Where one turn sends some rows of the set: a few examples, then the rows asked:
mas: [ -2   0  -9   5   2  -9  -5   1  -8  -9   5   6  -7  -7   3   3   5   0
  25  -9  -4 -13  -8  11  -4  -6  -5]
Mel: [ -1  -1  -8   7   1  -3 -12   1  -7  -5   5   9  -6  -9   5   1   4   0
  21 -10   2 -11 -10  16  -4  -6  -9]
kufel: [-12  22  -7   6  11  10  -2   4   8  -9  -7   4  -2  -5  -7   8   3  10
   5   0 -17   3  -5   0  12   3  13]
fepun: [  1  12   5  -1   5  -8  11  -3  11  11   3   1  -3   3  -6  -6  -3   1
  -4  17  -8 -15   3   7   9  -3  -3]
dolib: [ -1   1  -4   8   0  -7   0   2  -3  -8   3   3  -1  -5  -1   2   4   3
  29  -7  -4 -12  -5   8  -6  -3   0]
Nerik: [ -9   3   5   1  -4  15   0  10  11  -7   5  -5  10 -15   3   2  -9   6
   2   8   2  14  -2  -3 -17   2   8]
munuf: [  4  12  -1  -5   3  -9   8  -2   4  11   5   2  -6   3  -4  -7  -2  -7
  -4  17  -3 -13   3  12   6  -5  -7]
vad: [  2  23 -10   0  -5   9 -23  14   6  -5  -5   6   5 -15   2   5  13  11
   2   5   1   9   1  -5   3   0   1]
Nomu: [  3  -1  -3  14   0   3 -15   3   0  -3   5  12  -4  -7   2   1   2   4
  21 -10   6 -10  -9  16  -6  -5  -9]
let: [-11   2   3  -5  -3   7   6   7   6 -10   6  -9   7 -16   5   3  -8   5
   5   8  -7  10  -2  -8 -14   3  10]
Memu: [ -5  21  -4   7   2  10 -17   8  11  -7  -5   6   2 -12  -2   7   9  16
   4   2 -10   4  -3  -8  10   2   8]
Vure: [ -6  24 -21  -8   6   8  -2  10  -9  -6  -8   5  -1   0  -5   5   5 -10
   2   3   2  11  -1  14  -1   0   1]
veru: [-13  24 -15  -2  13  10   5   6  -1  -9  -9   4  -3   2  -9   7   1  -3
   4   2 -11   6  -5  10   7   2   9]
zifer: [  1  26 -19  -9  -5   7 -16  14  -4  -4  -7   5   4  -8   0   3  11   0
   2   5   7  12   2   7  -4  -2  -2]
Losut: [  2  12  10   3   3  -6   4  -1  17  12   3   3   0   1  -6  -4  -1   6
  -2  18  -6 -15   4   2   9  -3  -3]
Dol: [  9  10  10   3  -1  -3  -4   1  16  14   3   4   1  -1  -3  -5   2   6
  -4  18   1 -13   6  -1   7  -3 -10]
Nav: [ 12  11   5  -1  -2  -3  -7   3   9  15   2   5   0  -3   1  -6   1   0
  -7  18   5 -12   6   5   4  -3 -13]
kugi: [-13  10   2 -10  -3 -12 -10   0  10 -15   1   0   9   8  10  -1   9   8
   1  14  -6   9  -1   6  13 -18  -9]
Bupil: [  0   4   8   7   0   7  -4  -1   0 -10 -12  -3   3  21   8   5  -2   1
  -1  12  -2  15   3   3  12  -4 -11]
zat: [ -9   2   3   1   0  20  -8   9   9  -4   5   1   4 -15   7   2 -12   1
  -4   5   6  14  -7   6 -16   0   0]
Zolu: [-15   1  -3 -11   2   3   5   6   2 -12   6  -8   2 -19   9   3  -8   1
   1   7 -13   8  -8  -4  -9   0   7]
Ponin: [  3   0   1  17  -1   4 -10   4   4  -5   2   9   0  -4  -2   1   2   7
  26  -8   5  -9  -5  12  -7  -3  -3]
pak: [-12   1  -3  -6   2  15  -8   7   2  -5   6   1  -2 -19  10   1 -13  -2
  -9   2  -1  12 -12   7 -11  -1  -4]
dem: [  9  11   0  -6  -1  -6   1   2   3  14   4   3  -3   1   0  -8  -2  -5
  -7  18   4 -11   4  11   4  -5 -13]
virif: [ -7  10   2  -1  -4  -4 -12  -3   6 -14   4   1   2  11  13  -4   4  10
  -4  12  -7  13  -3  12  18 -16  -6]
novu: [  0   7   5   8  -2   4  -9  -2   1 -11  -2  -2  -2  18  12  -2  -3   7
  -4  10  -6  16  -2  10  17  -9  -7]
munuv: [-1  1  0 14  0 -1 -3  2  2 -7  3  6  1 -4 -4  2  4  6 30 -7  0 -9 -4  8
 -8 -2  2]
vinu: [-15   1  -6 -12   4   6  -2   5  -1 -10   8  -3  -3 -18  12   4 -11  -3
  -7   3  -9   9 -12   4  -8  -3   0]
mabe: [-13   8   6 -11  -2  -9  -4   1   9 -13  -9  -3  13  11   6   6  11  -1
   5  13   0  10   3   0   7 -13 -13]
papod: [ -6   5   9  -2   2   1  -1   1   5 -10 -16  -5  11  16   4   7   5  -2
   4  12   1  12   6  -2   6  -6 -15]

vinu goes to pak
dem goes to Nav
Now find these:
papod goes to mabe
dolib goes to mas
veru goes to Vure

